One turning vector, and how many ticks it has turned:
The counts run from 0 to 178.
[-22 -65  30 -30  -8 -36 -62 -21 -35  12  39  -1 -24   6 -18   4 -53   7
  21  66  23  34  13   1 -30  -1 -12  53 -29  35  71  -6 -16 -16  17  30
  27  17   9  12  20   4  -5  21  29 -39  11  -8 -24  45 -14 -26  24]	89
[-44 -50 -26 -33   5  11  39 -32 -65 -13   2  38  -9   2 -24  -8 -30  36
  25  23  23  25 -12 -43  52 -34  18  28   4  37  46 -18  58   1   5   4
  -7  25 -18 -66  25  17   5 -37   6 -17  22  -2 -17  44 -12  13 -47]	21
[  3   6   0 -21  21  25  19 -23   5  -6 -27  29  40  29  71 -71  58 -66
 -27 -33  -4  17  19 -37   3 -43   8 -16   0  10 -48  24  56 -17  12 -25
 -18 -16 -27 -23  -6  33 -35  -2   5  -2 -29  17  20  58 -10  -5 -21]	133
[-26 -61 -25 -17   8 -25 -32  18  -7 -24 -12  35  31  -1  19 -10 -18 -43
 -34  40 -27  25 -13 -14  24 -27  72 -12  -9  21 -27  84  13  18  14  60
  -8 -15 -17  38  20 -17 -40 -61   8 -16  -6   1 -49  14  11  -5   6]	73
[-13  18 -37  19  35  20 -41 -72 -66 -30  41  40  31  -8 -76  -7 -22  -1
  24  12  35 -11   3 -35   2   0   0  -2 -16  14 -24  -5 -46  -9  23  20
  13 -15 -33  33  24 -36 -52  -8 -17  -4  14 -62   3  46   8  33  16]	155
[  6 -11   8  29  35  51 -43 -23 -20 -27  57   2  39   9 -53  -2 -13 -38
 -17  27  14  -2  38 -37  10 -34   3  14 -25  45 -54 -16 -33 -22  15  16
 -16 -23  -5  24  37  -5 -82  -9 -32 -16  13 -55 -36  26   5  26 -13]	150
[ -8  -2 -45  48   3  50  43  13 -12  36 -24   1 -15  33   3 -36  47 -19
   7  51 -58  -1  21  18 -23  17  18  -4   7  10  -2 -14 -59 -20  77  -5
   7  22 -19  10  54 -29 -33   3 -34 -16  48  -9  29  -9  42  -7 -22]	52
[-48   8 -84 -33  11  19  13 -36 -12  34 -27  15  22   1  26  -8  47  -9
  12  38 -11  -3 -10 -31  -8 -32  43  -8  64   3 -13  19  43 -28 -12 -37
  43  40 -14  -3   6  48 -21  12  13 -30 -42  52  13  27  19 -29 -19]	125
[-37 -17 -52  17   0  -2 -16 -10 -29 -54  -2  57  -1  -8 -25 -21 -36  14
  11  21  35 -35   2  13  47  19  83  11   1 -13  10   4 -30  12   9  11
  -4 -29  -5  19  25 -50 -25 -11 -28 -31  37 -54 -15  70 -19  17 -30]	162
[  5 -85  57  31 -19 -26 -79   4   3 -40  56  -4 -17 -19 -35   1 -12 -17
  11  30  23   1   7  10  20 -26  11  57   1   6  11 -23 -19 -16   5 -15
 -28  39  21  -6  22  24 -27  45   2 -31  33  -8 -12  46  -7 -17  11]	93
[-48 -30 -27 -18  13  -4  50 -25  -3 -21  -6  15 -47  33   9  -9   9  16
  13  36  37 -13  23  21   0 -44  -6  45  -2  33  46 -57  22 -64  29   3
 -14 -49 -20 -46   0  40  -5   0  -5   0  -6  25 -24  46 -57 -19 -23]	32
[-27 -35 -12 -37   2 -62 -47 -30 -28  11  14  28  30  -5  20 -23 -41  -8
 -11  54   6  37 -10 -30  -2 -22  30 -29 -18   2  28  78   9  13  19  60
  39  26 -26   2  12  -7  -9 -44  17 -27  -6 -20 -38  40 -10  -5  21]	78
[-40 -59  59  29   5   2 -15 -43   7  -4  41 -35  21 -26 -40 -36 -15 -51
   4   9 -20  24  -5  25  21  20  -5  16  22  31 -57   0  27  22  38  38
  16  44  -5 -15  78 -27 -24  -4  18 -28   0  15   8  -8  45 -32 -21]	4
[-11 -82  16 -22  -7 -16 -79 -16 -28 -24  20  10 -24   2 -13   3 -31  14
  10  10  70 -26   6  -9 -15  11  -1  42  -2  -4  55 -11 -22 -21 -11 -33
  -9  -7  44   3   2  -1 -20  49  24 -41  10  -3  15  70  21 -48  24]	95
[-20 -33 -59  59 -17 -38 -16  -3  13  -4  26  15 -27   1  16   5 -25   7
   6  54  44 -31 -48   8  15  -5  67 -22  46 -23  43  17 -31 -33 -20  28
  49  -8 -16  16  12 -21   9   9   2 -25  24  11 -26  47 -32 -25  21]	172
[-42 -61 -46  38 -13 -13  24  22   6 -52 -15  36 -37  28  -2  -5 -19   6
   1  28  30 -20 -23  33  21   9  36  17   5   5  37  -9 -13   1  25  62
   4 -64 -24  18  40 -50  22 -30  -8  -1  49 -11 -41  38 -26 -13  -5]	168
[ -9 -21  25   8  60  27  10  -8 -69  27  19  -7  44  28 -28 -35 -14 -18
  11  50  -9  35  58 -17 -35  27  -4  32 -51  44  -5  -6 -49 -40  26  29
   6 -22  -5 -20  29 -19 -53 -12 -11 -39   3  -2  -3  26  15  11  18]	147
[-11 -68  11 -18  -7 -15 -76 -47  -9 -44  14  13 -10   4 -21   2 -31   2
  17 -28  74 -27 -15 -24 -18  -1 -46  33   4  -1  44 -15 -11 -26  -8 -13
 -18 -22  18   2   2  12  -4  42  24 -26   3 -32  39  65   9 -39  13]	96
[  6 -38  14  22  46  36 -18  20 -69   0  22  25  51   4 -38 -39 -24   5
  19  35  12   3  42 -20  17  24  53  41 -43  23 -13  -3 -48 -24 -18  -3
 -31 -18  18  -4  25 -18 -56  -6 -27 -49  38 -25   3  45   5  25  11]	152
[ 15 -92  61  20 -29 -22 -83 -13  12 -55  53  -1 -14  -4 -37  -4 -15 -40
   1   8  29  13 -11   4  12 -41 -31  53   0  22   6 -31   1 -21  11   7
 -34   2   6   8  26  24 -26  31   5  -4  34 -29 -23  40 -15 -16  -3]	92
[ -9 -47 -22  46 -26  50  34   8  17 -27 -14 -32 -55  35  14   2  40  -7
   5 -27  33  -4 -33 -35  19   7 -32 -57  48  -6   7 -43  10   0   2 -36
  40  10  34 -18  21 -26   3  28  12   0  25  47  12  12  33 -50  -1]	112
[ 20 -49 -20  28  21  21  22  15 -29   3 -30  12  21  16  36 -44  25 -54
   2   1 -38  23 -27 -16   2  61  73   5  19  21 -56  20 -11 -13   3  25
   6 -48   8  62  31 -40 -38   6  12 -19  14  38  -9   4  31  -2  40]	64
[-40 -23 -35 -23   1   3   5 -54 -33 -20  19  34   3 -24 -43  -7 -30  36
  23   9  34  11 -11 -56  57 -43  21  -8  19  24  32 -12  62   1  -7  -7
   9  48 -25 -48  14  12 -13 -30   4 -13   1 -10 -15  43 -15   6 -48]	20
[  7 -42 -13   5  33 -35  14 -37 -53   4 -13  20  25   8   6 -33   9 -54
   9 -29 -32  54 -46 -24  -3  20  23  -8   6  18 -35  62  -6  -9  11  68
  12 -18 -51  35   3 -25 -19 -35  19  11  18  30  -2  15  23   9  55]	70
[-14 -64 -57  38 -10 -39  -5 -13  10   1 -26  26 -14  27  40 -10 -27   1
   6   9  51 -23 -60  -5 -10   1  15  12  34 -10  48  12   6 -30 -25  64
  24 -62 -44   3   3   3  52  -6  12  -8  56  -6  -3  33 -36 -20  14]	174
[ 25 -14 -41  24  24  13  -1 -25 -10  -5 -11  13  31   6  28 -38  29 -62
   4 -16 -17  19 -40 -35   2  39  58 -27  20  13 -60  33 -14 -12 -15  22
  32 -47   2  72  18 -41 -50  13  20  -4  -2  31 -12  24  28  -1  45]	65
[-36 -23 -61   9  26  19  13   7  -3  23 -12  -7 -21  57   3  13  40  13
 -17  62   4 -30  48   7 -32 -38 -33  16  15  12  32  -6 -75 -58  54 -15
 -17 -28 -11 -19   6  16 -34  -9 -28  -9  -5  15  40  35  15 -45   7]	42
[ 24 -68  54  11  -3 -42 -23  -6 -25 -28  22  10   3  14  14 -32 -10 -52
   0   5  -9  77 -28 -30  15 -33 -31  -9 -36  33   9  42  20   3  29  59
   4  27 -28   1  16 -13   1 -29  15  16  40 -12 -42  40 -29  13  23]	81
[-22 -43 -31  -9   0 -34 -22 -11 -10 -22  20  28  24  -5  -3  -3   6 -42
 -21  39 -37  42 -29 -26  14 -22  47 -27  13  23 -34  79  -7  15  25  61
  22   8 -35  49  19 -25 -49 -54  10   4 -17  13 -46   6  20   0  23]	72
[-33 -83  31  12  15  28  -1 -10  -9  -4  25 -28  25  -4  -5 -16 -27 -26
  -3  -1  15  12   4 -13  13  53  20   2   1  30 -17   8  28  20  -2  14
  19 -10  54  -8  43 -59 -33 -11  50 -41 -27  47  -6   6  74 -57   6]	6
[  9  25 -52  52  -2  61 -14 -24  35  16 -19   8  24  -4  26 -45  24 -49
   2  20 -29 -32 -10 -14   2   6  51 -30  17 -15 -59 -17 -12 -16  31 -15
  24  -5 -20  45  59  -8 -40  42 -41 -23  42 -42   6  16  13  17 -32]	56
[-40 -36 -21  -6  -9  16  30   6 -15 -51  13  33 -29   8  10   1  -4  23
  11  35  39   2  25 -20  57 -59  51  23   0  37  43 -28  54 -22  11 -37
  -7  10  26 -29   9  16 -22  -4   4 -13  -8   7 -51  65 -54 -12 -50]	26
[ -6  17 -68  20  13  55   0  -3 -15  42 -44  12   1  46  40 -25  39   3
 -13  23  12 -46  30 -33 -41   7  -6 -24   2 -18  27  -2 -60 -36  33 -27
   8 -27 -14  -6   0 -11 -22  19 -23 -31  16 -24  68  42  35 -30  -9]	48
[-20 -64  15  -3  -5 -29 -80 -68   5 -41  21   9 -13  -3 -49 -13 -30  -1
  19 -32  59 -19 -18  -7  -7 -28 -54  27  22 -15  22 -20  -8 -16  10   1
 -30  -3 -10 -16  21  33  -6  48   4 -14  35 -47  34  56  11 -36 -13]	97
[ -9 -17 -32  -6  -7  13 -12 -75 -32 -28  47  28   7 -20 -31   4 -21  32
  23 -16  53   7 -22 -82  59 -50   6 -39  25  30  14   1  57   0 -26 -16
  23  45   0 -27  -1   2 -28 -21  13  -8  -7  -4 -18  49  -1  -1 -28]	19
[-50 -14 -73  32 -21  51   2 -16  45  -9 -15 -16 -19  -6   9   8  -2   5
   1  24  29 -33 -29 -38  21  -7  27 -44  62 -23   5 -31  35  -4  -7 -27
  46  36  17 -23  42  17   2  39 -13 -33  19  26 -10  13  11 -41 -44]	114
[-18 -70  22   9  15  37 -23 -36   8 -14  14 -21  34  -8  -3 -17 -25 -38
 -12 -36  40  -1 -12 -39  12  40   1 -17  -1  35 -34  10  41  16 -21   8
  16 -33  46   6  32 -50 -36  -3  47 -33 -26  27  -9  13  59 -61  -4]	7
[-34 -22 -47  -1  20  11   3   0   8  -6  -7  14 -13  33  29  -2  20  15
 -20  42  55 -56  47   7  -5 -36  28  19   6   4  43 -28 -18 -71  -6 -33
 -18 -49   5 -27  -7  43 -35  35 -13 -20 -23  19  10  69 -37 -37   2]	37
[-40 -75  -7  22  -8   5  11  14  -9 -23 -16  -4 -31   8   0 -23 -10  38
  17 -22  35 -36  -4 -11  25  26  13 -11  37 -45  56 -19 -23   2   2 -36
  -7  34  25 -65  33 -15   9  29  -6 -37  49   2  54  49  37 -58 -12]	105
[-12 -87  31 -27  -8 -16 -69 -23 -23 -17  14  -2 -23  24 -16   4 -49 -10
  16  32  40  22   4  -1 -35  -5 -39  49 -41  47  61 -19   1 -13  29  39
   2 -37  25  24  17   1  -5  13  29 -25   0 -23 -25  43   0 -30  12]	90
[ -41 -100    8   -1  -17  -12  -10   -6  -26  -40    5    2  -52   19
  -39    9  -11   26   23    7   28   -7    4   13    3   15  -38   34
   19   -4   57  -21  -49   -4   47  -13  -31    7   24  -22   25  -14
  -12   13   13  -10   28   16   50   37   51  -64   17]	100
